A single turn carries every row of the set below to another of its rows. Some are shown first; where does it send the rows asked next?
tov: [134, 200, -206, -116, 91, -35, 18, 124, -67, 129, 6, -88, 103, 61, 39, 227, 73, 59, -62, 188, 25, -303, -60, -49, 336, 153, 138, 39, 251, 77, -390, -37, 212, -158, 139, 253]
gabap: [-16, -73, -135, -21, -72, 205, 69, -19, -71, 264, 13, -234, 256, -91, -7, 213, -11, -22, 201, 161, -95, -35, 98, -215, 43, -177, 62, -64, 201, 181, -329, -70, 267, 49, 215, -22]
gosu: [159, -93, -151, 75, 193, 194, -35, 428, -8, 159, -235, -268, -72, 233, -157, 160, -47, -40, 183, 75, 35, 80, 138, -29, 37, -173, 35, -67, -39, 96, -81, -128, 148, -4, -84, 257]
Zal: [-17, -146, -114, 137, 184, 51, -7, -141, 163, 297, -103, 78, 113, 177, -114, 37, -166, -112, 68, 302, -17, -316, 85, -16, 178, -89, 123, -58, 396, 268, -236, -28, 106, -33, 60, 346]
safev: [53, 230, -153, 151, 186, 56, 139, 133, -84, -15, -163, -208, 123, 4, -11, 101, 48, -223, 2, 91, 54, -222, -16, -66, 267, -90, -87, -195, 28, -7, 13, -106, -146, -160, 242, 33]
Neguf: [-14, -236, -199, -65, 36, 142, 93, 247, -237, 65, -117, 54, -61, -51, -138, 36, -150, 44, 188, -54, 105, 1, 144, 6, 102, -260, -54, -194, 60, -11, -325, -43, 16, -100, -67, 146]
Parog: [99, 11, -168, -83, -53, 152, 118, 149, -130, 54, -44, -430, 141, 228, 112, 266, -28, 3, 16, 346, -28, -233, -7, -159, -20, -55, 109, -273, 171, 363, -85, -266, 58, -53, -40, 266]
lotim: [122, 89, 9, 153, 15, 104, -133, -32, -9, 161, 106, -1, 188, 130, -63, 107, 141, 19, 48, 214, 129, -113, -117, -152, 98, 15, 16, -191, 317, 273, -429, 122, 116, 105, 55, 400]
guri: [202, -101, -76, 216, 55, -57, 43, 168, 190, 210, -144, -23, -10, 223, -289, 209, -252, 45, 22, 38, -98, -42, 88, -252, 223, 52, 139, -272, -64, 40, -318, -170, -57, -4, 240, 52]
kag: [19, 142, -66, 132, -61, 100, 32, 123, -70, 77, -87, 5, 48, 147, 10, 180, 202, 35, 13, 159, -29, -192, 103, -308, 255, -103, -384, -175, 6, 138, 36, -68, -50, -8, 100, 239]
moni: [36, -159, -20, -13, -21, 28, 60, 7, 136, 242, -153, -8, -11, 4, -80, 108, 150, 43, -115, 142, -287, -173, -92, -196, 168, -14, -256, -246, 291, 179, 63, -239, 100, -46, -55, 158]
nof: [195, -84, -150, 57, 195, -105, 62, -26, 86, 275, 200, -74, 42, 111, -3, 403, -118, -58, 62, 263, 33, -120, 59, -56, 391, 26, 188, 48, 255, 44, -289, -18, -47, -176, 156, 268]
boruz: [200, -294, 57, -108, 110, -56, 35, 205, 101, 287, 90, 24, 117, -89, -25, 104, 34, -57, 75, 163, -120, -17, -103, 58, 88, 95, -97, -229, 88, 110, -45, -240, 38, -129, 191, 123]
sul: [70, -123, -280, 91, 55, -24, 185, 57, -90, 82, 184, -197, 15, -122, 151, 134, -252, -326, 117, 265, -30, -168, 120, -313, 85, -53, -3, -211, 316, 160, -50, 54, 121, -191, -13, 212]
pusu: [98, 198, -61, -20, 200, -50, -8, 72, -113, 45, 88, -57, 65, 276, 87, -105, -88, 28, -61, -2, -151, 218, 84, -178, -6, -46, 59, -87, 286, 75, -86, 216, -5, -70, 42, 20]
zezu: [45, -21, -384, -46, 185, -112, -15, 218, -98, 124, 142, 2, -14, 494, -264, 301, 37, -177, 1, 140, -119, -61, 46, -47, 92, -57, -135, -135, 230, 183, -82, -34, 90, -125, -97, 31]
Luk: [-68, -29, -165, -123, 68, -56, 281, 141, -101, 77, 48, -43, 285, 368, 6, 1, -128, 17, -101, -77, -164, 161, 74, 25, 138, -115, -16, 70, 264, -11, -214, -30, 73, -49, 58, 136]
sege: [-46, -43, -219, -52, 177, -198, -3, 213, -117, 71, 117, 24, 90, 356, -162, 355, 9, 142, 105, -16, -229, -67, -166, -99, 25, -132, 113, -388, 249, 216, -47, 29, -58, -40, 38, 156]
mapef: [-22, -164, -324, 77, 161, 94, -120, 359, -186, 211, -222, -119, -16, 126, -9, 305, 43, 183, 2, 156, -74, 33, 111, -204, -17, -109, 90, 30, 168, 45, -86, -182, -109, 105, -155, 203]
kison: [61, -51, -206, 105, -115, 20, -62, 349, -67, 192, -8, -251, 279, 68, 167, 133, -48, 18, 119, 144, -99, -224, -30, -229, 64, -141, 57, -76, 404, 271, -167, -316, 172, 21, 238, 196]
Lanu: [175, -133, -274, 338, 131, 29, -57, 203, 225, 66, -117, 58, 192, 238, -163, 72, -89, 19, -171, 238, -316, -110, -29, -362, 130, -24, 176, -232, 171, 55, -123, 15, -79, -74, 32, 249]
pud: [-98, 17, -25, 252, 41, 8, 48, -50, -2, 140, 245, -243, 16, 117, -14, 259, -193, 64, -40, 120, 183, -81, -147, -134, 219, 95, 84, -146, 120, 292, -260, 110, -73, 6, -1, 387]
kalif: [113, -57, -72, 134, -56, 90, 172, 198, -271, 98, 103, -426, -71, 167, -77, 218, -182, -53, 257, 345, -73, -175, -3, -179, 191, -18, -80, -243, 182, 198, -145, -16, 161, -291, 79, 229]
lan: [221, 123, -117, 58, 27, -31, 111, 150, 12, -36, -183, 90, 33, 33, -298, -31, -227, -34, 59, 121, -117, -68, -4, -176, 197, 186, 97, -319, -43, -35, -367, -37, 184, -60, 99, 140]
duna: [33, -177, -258, 153, 2, 92, 131, 89, -1, 24, 3, 152, 113, 244, -56, 235, -234, 115, -207, 139, 8, -9, -2, -168, 151, 125, -19, -81, -168, 125, -314, -222, -117, 66, -36, 71]
siguf: [177, -24, -208, 157, 100, 44, -29, 332, 28, -57, -147, -268, -141, 22, -106, 18, -111, -68, 72, 71, -101, 196, -38, -120, 86, -162, 44, -226, 322, -40, -67, -102, 112, -138, -116, 440]
zok: [-128, -45, -105, -100, -26, -265, 210, 142, 7, 59, -65, 5, 250, 347, -127, 195, -173, 107, 135, -58, -27, 73, 115, 28, 10, -79, 35, -330, 289, 121, -123, -118, 55, 104, 139, 226]
lomi: [72, -180, -216, -15, 52, 117, 114, -137, -301, 217, 61, -90, 76, -24, 153, 16, -199, -121, 203, 377, -23, -13, -25, -237, 65, -120, -62, -73, 302, 167, -222, -80, -64, 114, 88, 97]
Lilef: [-55, 71, -126, 80, -34, -66, 50, 55, 54, 144, -107, -139, 99, 180, -14, 13, -297, 94, 10, 237, 164, -396, 39, 56, 308, 116, 84, -43, 271, 313, -109, -19, 131, -36, -104, 193]
sar: [269, -40, -214, 197, 114, 161, 132, 160, -78, -73, -116, 203, 193, 363, -152, 98, -41, -74, -86, 355, -81, -25, -21, -174, 87, 116, -52, -142, -38, 37, -324, -112, 26, 10, -44, 309]
Nimeb: [-66, 108, -42, 279, 15, -29, 132, 90, -102, 69, -43, -201, 274, -55, -221, -9, -114, -158, 13, 274, -143, -66, 26, 13, 125, 33, 37, -74, 274, 20, 37, -166, -258, -106, -63, 50]
rutu: [78, -51, -329, 165, -94, -80, -36, 205, 78, -68, -1, 145, 180, -3, -77, -61, -283, 180, -162, 147, -194, -90, -118, -267, 244, 112, 100, -182, 123, 54, -149, 39, -24, -50, -89, 53]
Neb: [-27, -219, -320, 76, -3, -58, -91, 324, -49, 177, -146, -137, 7, -149, -129, 162, -35, 54, 13, -87, 66, 47, 62, -187, 40, -163, 72, -265, 363, -43, -219, -72, -63, 66, -102, 41]
linaf: [-47, 164, -211, 38, 230, -119, -71, 79, -91, 89, -55, -35, -192, 388, -159, -5, -155, -199, 8, 112, -31, 78, 183, -140, -71, 60, -141, -204, 284, 161, -102, 7, 137, -44, 115, 91]
soki: [113, -84, -252, -42, 24, 120, 88, 160, -207, -143, -63, 58, -54, 9, 30, 103, -83, 102, 68, 209, -75, 141, 175, -101, 70, -198, 21, -108, 234, -57, -110, -74, -48, -171, -287, 389]
Tepo: [-152, -101, 42, 105, 30, 24, 78, 172, -102, 172, 209, 17, 272, -119, -140, 117, -39, -84, 55, 270, -155, 74, 90, 11, -87, 137, -15, -55, -21, 124, -76, -136, -137, -95, 70, 314]

lotim turns into tov
kison turns into Parog
Where do these go?
linaf turns into pusu
safev turns into Nimeb
Lanu turns into sar
soki turns into Neguf

